In the rows, zero is written as 128.
A single turn carries every row of the set below to another of its rows. Some are shown first; where does it send the rows asked next?
rezov: [ 97  99 119 136 126 107 141 170 117 130 132 145]
Nov: [138 110 148 132 148 117 108 169 114 134 135 137]
Bil: [ 98  95 122 132 128 111 135 168 121 130 137 144]
Pab: [111 148 124 141 150 114 128 141 103 135 121 144]
nageb: [127 131 126 137 150 118 120 151 100 104 123 171]
mov: [109 144 131 145 122 123 131 166  97 109 144 164]
Ripuv: [116 145 124 139 150 117 125 140 100 126 116 136]
vasu: [116 139 133 138 118 122 133 161  93 108 143 160]
Rov: [131 113 157 140 146 121 103 167 114 130 126 140]
Bebe: [115 133 141 158 117  95 122 155 142 111 126 142]
sozik: [117 141 116 128 140 117 141 163 113 127 156 140]
bok: [ 98  97 117 139 128 111 139 173 116 127 130 142]
dato: [113 134 145 157 125  98 120 146 142 111 123 145]
bap: [119 133 140 159 123  96 123 147 139 106 129 150]
Faved: [107 104 135 125 136 105 108 179 114 138 137 154]
Nuge: [141 124 139 158 129 119 110 144 129 126 127 138]
Roz: [116 146 113 159 120 117 118 161  99 118 119 143]
fefe: [135 134 101 138 148 118 126 174 113 117 132 152]
bol: [120 150 115 156 124 115 125 171 100 117 116 140]
lun: [136 119 142 154 132 122 105 142 133 124 126 144]
tek: [ 97 101 121 142 117 111 140 170 116 127 130 146]
podep: [120 130 128 142 154 127 122 151 101 108 128 170]
fede: [ 98  98 123 134 119 114 136 171 119 124 132 145]
Vuv: [102 112 140 142 125 103 145 168 129 103 132 135]
Geli: [122 133 130 131 157 116 119 155 104 108 122 169]
dovi: [116 143 114 126 140 108 135 156 109 129 156 144]
libod: [101 117 138 149 126 103 152 162 127 104 129 138]
fet: [129 133 101 144 152 117 120 178 111 112 136 149]
goz: [109 108 137 125 134 103 115 184 109 139 135 158]
Sipup: [ 99 120 138 145 124 103 144 165 130 106 124 129]
futum: [132 112 149 134 149 120 102 169 119 133 131 135]
naso: [111 103 132 130 139 107 111 185 107 138 131 154]
pov: [111 103 132 133 141 104 104 181 116 139 130 154]
tafa: [100 119 140 152 129 105 148 158 127 107 125 129]
dis: [133 123 145 156 128 118 112 139 133 130 127 138]
pitil: [129 130  98 139 147 119 121 174 118 117 136 159]
risok: [136 118 153 134 148 118 107 167 112 138 131 140]
vele: [113 147 125 138 150 110 125 138  99 124 124 142]
Kupa: [114 148 112 159 128 117 122 164  97 117 123 137]
Gizo: [141 119 137 156 134 116 105 143 130 126 130 145]
monu: [109 147 137 140 120 119 131 165  99 108 147 157]
femo: [137 113 152 137 146 120 104 165 111 134 131 143]
Nal: [115 134 146 161 133  94 119 147 138 109 125 148]
tuge: [140 126 142 157 132 116 109 142 130 129 130 139]
Lapuz: [116 147 119 126 141 116 141 161 110 129 153 149]
Ses: [ 99 121 136 145 132  98 148 162 129 105 132 132]
lifas: [118 135 140 163 126  97 123 151 139 106 127 144]
Perur: [109 104 133 132 138 108 110 180 108 140 132 161]

bap moves to Nuge
Nal moves to Gizo
Lapuz moves to mov
Where do these go?
dato moves to lun
Vuv moves to Bebe
tuge moves to femo
fet moves to dovi
Ripuv moves to Geli

A single turn carries every row of the set below to another of its rows. Some are shown first; where does it send the rows asked next?
Rato: [160 125 130 148 102 145 110 114 143 161 142 136  98 139 143 155 139 149
 121 128 104 105 125 130 147  86 119  80 117 154 118 109 164 125 141]
mok: [141 123 116 127 118 144  91 109 137 151 182 136 128 122 142 146 147 124
 117 122 116 104 150 164 125 112 133  79 139 150  95  99 131 137 131]
Zag: [150 137 148 135 115 140 133 117 144 166 145 126 123 125 140 177 128 136
 139 121 117 127 125 113 139 107 138  87 113 162 134 128 139 132 137]
ruv: [146 123 133 102 119 130 111 126 123 146 159 139 142 122 140 149 117 151
 110 115  88 127 156 120 153  92 142 129 124 167 108  91 136 119 118]
kiges: [150 110 130 129 132 104 122  95 119 143 176 133 128 120 152 150 121 148
 116 128 114 128 151 103 133 102 128 111 115 138 107  85 130 114 134]
paged: [156 109 134 125 137 102 114  91 129 150 168 144 133 120 145 154 110 144
 118 123 115 127 141 119 131 105 142 108 109 137  96  87 129 106 133]
kida: [140 117 127 135 112 139  86 106 123 131 179 131 147 118 120 135 138 116
 121 131 108 117 151 143 165 109 140 100 126 144 123 113 144 141 125]
nepe: [151 117 133 133 111 149  96  93 108 134 170 132 149 122 123 145 130 123
 114 124 109 117 140 168 160 111 138 105 139 149 130 100 138 126 126]
ful: [133 119 127 111 116 124 130 127 131 156 172 131 143 126 158 157 135 150
 116 115  89 124 157 107 135  93 130 107 125 165  99  93 131 131 122]
suz: [148 110 129 136 116 150  92  97 110 149 178 128 142 119 137 143 144 115
 113 125 107 117 138 146 163 111 133 117 124 143 140 106 141 129 131]
sodi: [140 130 132 146 112 129 125 121 147 144 132 146 135 136 125 173 139 128
 165 124 120 107 132 128 147  96 127  89 133 145 126 118 152 122 126]
zomi: [131  99 127 127 123 134 124 127 128 146 141 131 134 129 137 126 133 142
 129  99 105 121 102 143 141 130 138  96 115 137 106  83 147 105 143]
Saz: [140 139 129 145 104 130 125 111 150 145 132 139 132 146 124 168 137 131
 162 121 110 113 140 127 147  99 118  86 129 146 115 110 150 123 130]
Lep: [148 136 154 138 110 142 125 115 146 164 148 124 113 133 148 170 130 136
 142 123 118 126 128 116 150 117 138  86 106 162 130 124 131 125 137]
duful: [146 128 142 139 133 125 105 118 132 152 124 133  97 139 166 160 149 141
 127 132 122 118 130 135 147  95 149  93 132 150 136 107 143 105 137]
rak: [144 120 124 104 116 136 124 126 127 159 156 127 156 126 151 155 135 144
 113 110  80 127 150 112 145  86 136 118 125 160 110  96 141 129 120]
pifun: [140 131 133 141 134 126 113 121 134 151 121 130 103 133 158 163 144 139
 130 126 121 106 122 134 136  94 150  90 132 146 140 109 151 109 141]
zise: [150  92 129 113 142 143 115 112 133 138 154 128 145 118 135 135 162 152
 160 121 126 130 135 135 141  99 128  82 129 132 106 100 132 110 141]
somi: [149 104 137 120 130 102 115 100 132 141 172 141 126 120 138 144 112 158
 104 136 101 115 135 111 138  99 142  88 114 148  91  92 133 119 133]
mefeg: [157  89 124 103 145 149 110 109 139 145 151 129 149 115 130 143 162 150
 149 118 115 126 132 139 151  94 136  94 141 137 113 114 134 113 128]
sak: [153  98 127  97 139 160 115 107 134 135 145 124 144 114 124 136 140 168
 143 114 105 125 127 139 151 106 139  91 132 149 115 107 132 108 138]
mibak: [162 134 130 133 124 126 108 118 125 159 126 154 116 127 137 175 135 137
 122 140 122 120 117 107 123 101 120  85 138 151 125 100 149 122 133]
gegef: [138 134 127 114 120 151  88 105 129 144 163 136 135 122 134 144 124 130
 113 118 106  97 140 174 135 121 149  92 132 159 106  91 126 121 136]
rali: [140 100 144 103 136 143 117 117 134 137 151 114 157 114 125 135 157 148
 144 123 111 129 129 139 158  97 148  76 129 147 113 114 130 124 134]
Kod: [142  95 139 112 126 138 123 126 121 135 139 140 137 125 123 129 128 156
 129 110 108 130 104 145 149 127 135  98 129 147 107  83 138 102 135]
rif: [137 119 126 146 113 142  98 106 110 146 183 121 130 120 138 136 147 111
 112 117 117 123 142 151 151 120 130 107 126 145 131  99 143 136 135]
Sez: [125  97 132 125 123 137 128 136 120 146 143 122 138 128 146 125 155 148
 135 102 109 129 111 142 141 116 131  85 121 145 108  81 146 110 144]
Dopos: [135 123 133  99 124 125 125 125 126 141 164 126 146 124 133 141 131 144
 111 130  80 133 153 101 147  98 137 117 125 154 117 103 134 134 130]
vegep: [143 140 143 132 131 128 113 119 143 158 146 150 101 140 121 161 148 122
 144 134 116 145 143 135 139 108 126 110 132 152 125 120 140 121 144]
bofa: [158 124 133 149 110 136 114 116 143 164 147 146  99 133 137 163 136 144
 119 131 108 102 122 140 135  80 125  82 122 153 120 115 167 127 142]
zatas: [161 136 125 132 121 129 108 108 125 156 124 148 116 137 137 172 144 137
 122 140 115 127 124 113 128 100 112  82 151 153 120  97 145 122 131]
gaso: [141 141 140 134 129 134 112 125 141 161 148 149 105 131 120 163 144 120
 143 134 114 130 140 132 135 100 127 115 123 150 137 124 151 125 148]
ziked: [133 104 133 119 129 129 110 124 117 130 135 134 144 126 130 121 136 143
 126 126 108 123 107 134 138 121 140  75 122 133 105  79 145 110 147]
zete: [159 117 129 120 127 115 118  89 130 138 168 138 133 121 134 151  97 159
 111 118 100 127 151 129 138  96 145 111 117 149  98  91 137 112 130]
vesi: [134 131 125 122 125 126  94 112 134 141 165 126 120 123 136 133 134 125
  95 124 105 105 139 165 130 112 155  82 138 148 100  95 137 135 135]
Busun: [139 126 121 118 121 137 102 104 142 159 170 141 132 127 136 152 133 122
 111 118 103  99 136 171 120 118 139  86 137 150  91  94 128 128 135]

Kod moves to ruv
Zag moves to bofa
paged moves to suz
Where do these go?
ziked moves to Dopos
Rato moves to Saz
kiges moves to rif

A single turn carries every row of the set below to another of its rows. Some are shown first; where does it send the rows asked next?
ropuz: [145 114 118 141 129 125 140 153 144 126 130 128 120 116 121]
gem: [125 133 117 109 114 140 114 120 116 131 117 142 141 148 136]
Kupi: [126 112 115 138 147 146 111 112 135 147 122 126 134 104 124]
Giz: [115 123 125 137 136 127 112 107 123 125 144 124 162 111 137]
pupo: [135 147 115 119 124 124 153 133 123 131 131 131 151 132 147]
Gav: [126 131 134 113 129 148 123 111 112 150 131 131 131 151 138]
Sen: [127 120 123 137 106 115 120 144 132 103 135 130 139 127 124]
luz: [129 131 141 128 143 126 127 104 121 128 139 106 109 134 141]
keta: [121 118 130 150 133 127 124 144 142 132 140 151 117 105 124]
Ligis: [126 136 144 132 101 119 134 127 142 123 137 112 121 132 143]
vemut: [146 129 121 129 150 122 145 124 135 127 126 113 107 119 142]
mil: [114 131 135 134 133 130 116  99 128 134 144 116 152 113 144]
Zeg: [128 133 107 129 125 125 128 119 148 127 117 128 150  99 146]
mes: [118 141 114 114 107 134 117 120 117 130 115 134 142 145 131]
kediz: [135 117 146 146 135 126 140 135 128 133 159 114 124 127 129]
Vesu: [115 124 141 146 125 133 120 131 146 142 135 143 105 111 129]
tufo: [120 136 136 122 131 146 126 110 109 153 136 123 131 148 130]
beva: [112 128 130 144 112 121 115 139 143 120 132 153 124 110 131]
fodug: [131 118 131 133 112 137 119 132 146 138 117 120 100 130 121]
geduk: [123 134 125 120 118 121 110 106 128 112 117 114 112 135 139]
nug: [131 118 120 139 152 142 127 113 139 151 128 122 133 101 133]
Miz: [115 136 140 143 114 120 129 134 150 130 138 144 117 109 142]
pib: [140 136 126 113 135 144 147 123 128 155 122 132 125 139 146]
Lonop: [133 113 109 127 138 130 106 121 124 116 111 125 108 128 119]
fegik: [120 134 112 126 117 131 116 109 148 132 111 125 140 105 144]
sibi: [134 122  99 122 133 143 124 136 118 139 112 143 136 132 115]
Bezad: [122 106 138 143 123 134 106 129 119 125 144 123 123 135 111]
parir: [138 118 103 115 135 143 123 136 117 135 116 149 140 138 124]
Pem: [139 122 116 121 146 135 136 135 108 132 142 143 154 138 132]
vas: [114 127 145 151 130 121 128 135 136 129 156 144 127 111 136]
pevo: [140 140 120 113 130 129 151 132 124 134 133 137 149 137 151]
zuvet: [138 139 119 119 135 143 150 126 130 159 119 126 121 132 138]
sikem: [106 124 145 147 120 128 109 128 133 129 147 145 120 118 128]
fusog: [133 113 116 135 151 120 115 125 110 105 138 124 131 127 122]
pilil: [132 125 116 130 146 134 136 134 103 134 145 135 155 135 123]
lov: [140 131 114 129 139 107 138 131 127 101 133 121 133 121 143]

mes moves to tufo
Giz moves to Kupi
sikem moves to Vesu
Where do these go?
parir moves to gem
geduk moves to luz
Bezad moves to fodug

